[  1  41 -17  39] = nikub
[ 17 -28 -41  45] = lomi
[ -9 -17 -45  30] = dapu
[-31  30 -17   1] = bove
[28  3  5 35] = Ruz
[-31  30 -17   4] = kur
[36  3 27 32] = zat
[41  1 39 44] = zula
[44 40 39  1] = Dosag
[ 45 -55 -18  51] = figaf
[ 12 -28 -10  -3] = mugig
[ 41   1  39 -16] = nit
perm: [-16   1  39  41] : nit
perm: [44 39  1 41] : zula

[-17   1 -14   1 -15 -30   3  -1 -28 -31   7   7  -1   2  -2  -3  10 -12
  25  -4  10   6   2  -7  18] : resar
[ 12  13 -15   8   3  16   3  10   4  15  14  11   4   6  20  13  10   1
   2  18 -13   9   5  -3  12] : Gido
[-28 -14  10   6  -2 -31  18  -3 -17   3  10   1   7   2  -7   2  -4  -1
   1 -12   7 -14  -1 -30  26] : tefez
[-31   7 -12   6  -7   1  -3  25  10 -28   2 -17   3  -1 -30  -1  -4  -2
  18  10 -14 -14   2   1   7] : Sez
[-19  11  -9 -14  15  12  29   6  -2 -22  -3 -19 -13 -16 -13 -10   8  30
  -1  -9  -7 -27  15  -3  11] : rabap
[-8 21 14 -6 13  2 33 14 -5 -8 16 -2 -5 -7 -5  3 -4 35 -1  7 -3  1  5 13
 21] : Saz
[ 12  10 -15   3  13   4  14   2   3  12 -13  13   5   6  15  -3  18  20
   1   4   8  11  16  11   9] : puna
[ -7 -28  10 -14 -30  18  10  -4  -4   2   1 -31  -1   7 -14   3   2  25
   6 -17   7 -12   1  -1  -2] : Vut
perm: [  7   1   2 -14 -14  10  18  -2  -4  -1 -30  -1   3 -17   2 -28  10  25
  -3   1  -7   6 -12   7 -31] : Sez
perm: [ 26  18  -1  -4 -30  -1  10  -2   6 -12 -17   1  -3   1 -31  -7 -14  10
   7   2 -14   2   7 -28   3] : tefez
perm: [-31 -30 -28 -17 -14 -14 -12  -7  -4  -3  -2  -1  -1   1   1   2   2   3
   6   7   7  10  10  18  25] : Sez
perm: [-30   3   1 -14  10  -4   1   7  -7   2  25   7 -12 -14   2  -1   6  18
 -17 -28  -3  -1  -2 -31  10] : Sez
perm: [  6 -17   7 -12   1  -1  -2  -7 -28  10 -14 -30  18  10  -4  -4   2   1
 -31  -1   7 -14   3   2  25] : Vut
perm: [ 16  11   9  12  10 -15   3  13   4  14   2   3  12 -13  13   5   6  15
  -3  18  20   1   4   8  11] : puna
perm: [-31 -30 -28 -17 -15 -14 -12  -7  -4  -3  -2  -1  -1   1   1   2   2   3
   6   7   7  10  10  18  25] : resar

[ 18 -18  22  -5] : mupoz
[  1 -49  39 -22] : muvif
[ 14 -10  -7  11] : feg
[-10  24  -2  -4] : zapa
[ 19  21 -32  27] : kiz
[-32  21  20  27] : Las
perm: [ 27 -32  21  19] : kiz
perm: [-32  19  21  27] : kiz

[ 13  24  -6 -12  24   6 -12 -36  35  18  11   5  -8 -45  28 -21  20 -20
  21  -6 -19  13  33 -36  16 -26  -8  19  24 -13  36 -17 -17  11 -22  16
  -2 -15  27] = ramur
[ 33  21 -36  35  -8  11 -12  24 -12  16  18  13  35  24 -17  13  -6 -21
 -17  20  -2  -8 -22  11 -20  -6  28 -19 -36 -45   6  24 -26   5  16  19
  27 -13 -15] = bimip
[-17  13   6  36   5  28  33 -19 -13  21  20  -6  18  -6  24  11 -26  24
  20  27  35  -8 -36  -2 -21 -12 -36  24 -12  16 -20  16 -45  13 -22 -17
 -15  11  -8] = vepe
perm: [-20  11  -8  -6  24 -19 -36 -15  21 -12  13  35  20  28 -36 -45   6  19
  -6 -17 -12  27  24  35 -17 -22  13  -2  16  18   5  33  -8  24  16  11
 -26 -13 -21] : bimip
perm: [-13 -15  33  21 -36  35  -8  11 -12  24 -12  16  18  13  35  24 -17  13
  -6 -21 -17  20  -2  -8 -22  11 -20  -6  28 -19 -36 -45   6  24 -26   5
  16  19  27] : bimip
perm: [ 11  -8 -17  13   6  36   5  28  33 -19 -13  21  20  -6  18  -6  24  11
 -26  24  20  27  35  -8 -36  -2 -21 -12 -36  24 -12  16 -20  16 -45  13
 -22 -17 -15] : vepe
perm: [ 27 -15  -2  16 -22  11 -17 -17  36 -13  24  19  -8 -26  16 -36  33  13
 -19  -6  21 -20  20 -21  28 -45  -8   5  11  18  35 -36 -12   6  24 -12
  -6  24  13] : ramur

[-31 -36  27  -9  20] : Vetap
[ 24  -4 -19  39 -28] : tilu
[ -1 -32 -21  25  23] : Mozin
[ 19  -7  13 -23   8] : kikim
[-45 -43  45 -40  49] : noku
[-46 -40  48 -43  45] : tem
[-19  -4 -27  24  39] : fev
[-46 -43  45  49 -40] : fes
[-32  22  -1 -21  25] : zefa
perm: [-46 -43 -40  45  49] : fes
perm: [ 23  -1 -32 -21  25] : Mozin
perm: [-43  45  49 -40 -46] : fes
perm: [-46  45 -40 -43  49] : fes
perm: [-27 -19  -4  24  39] : fev
perm: [ 25 -21  -1  22 -32] : zefa

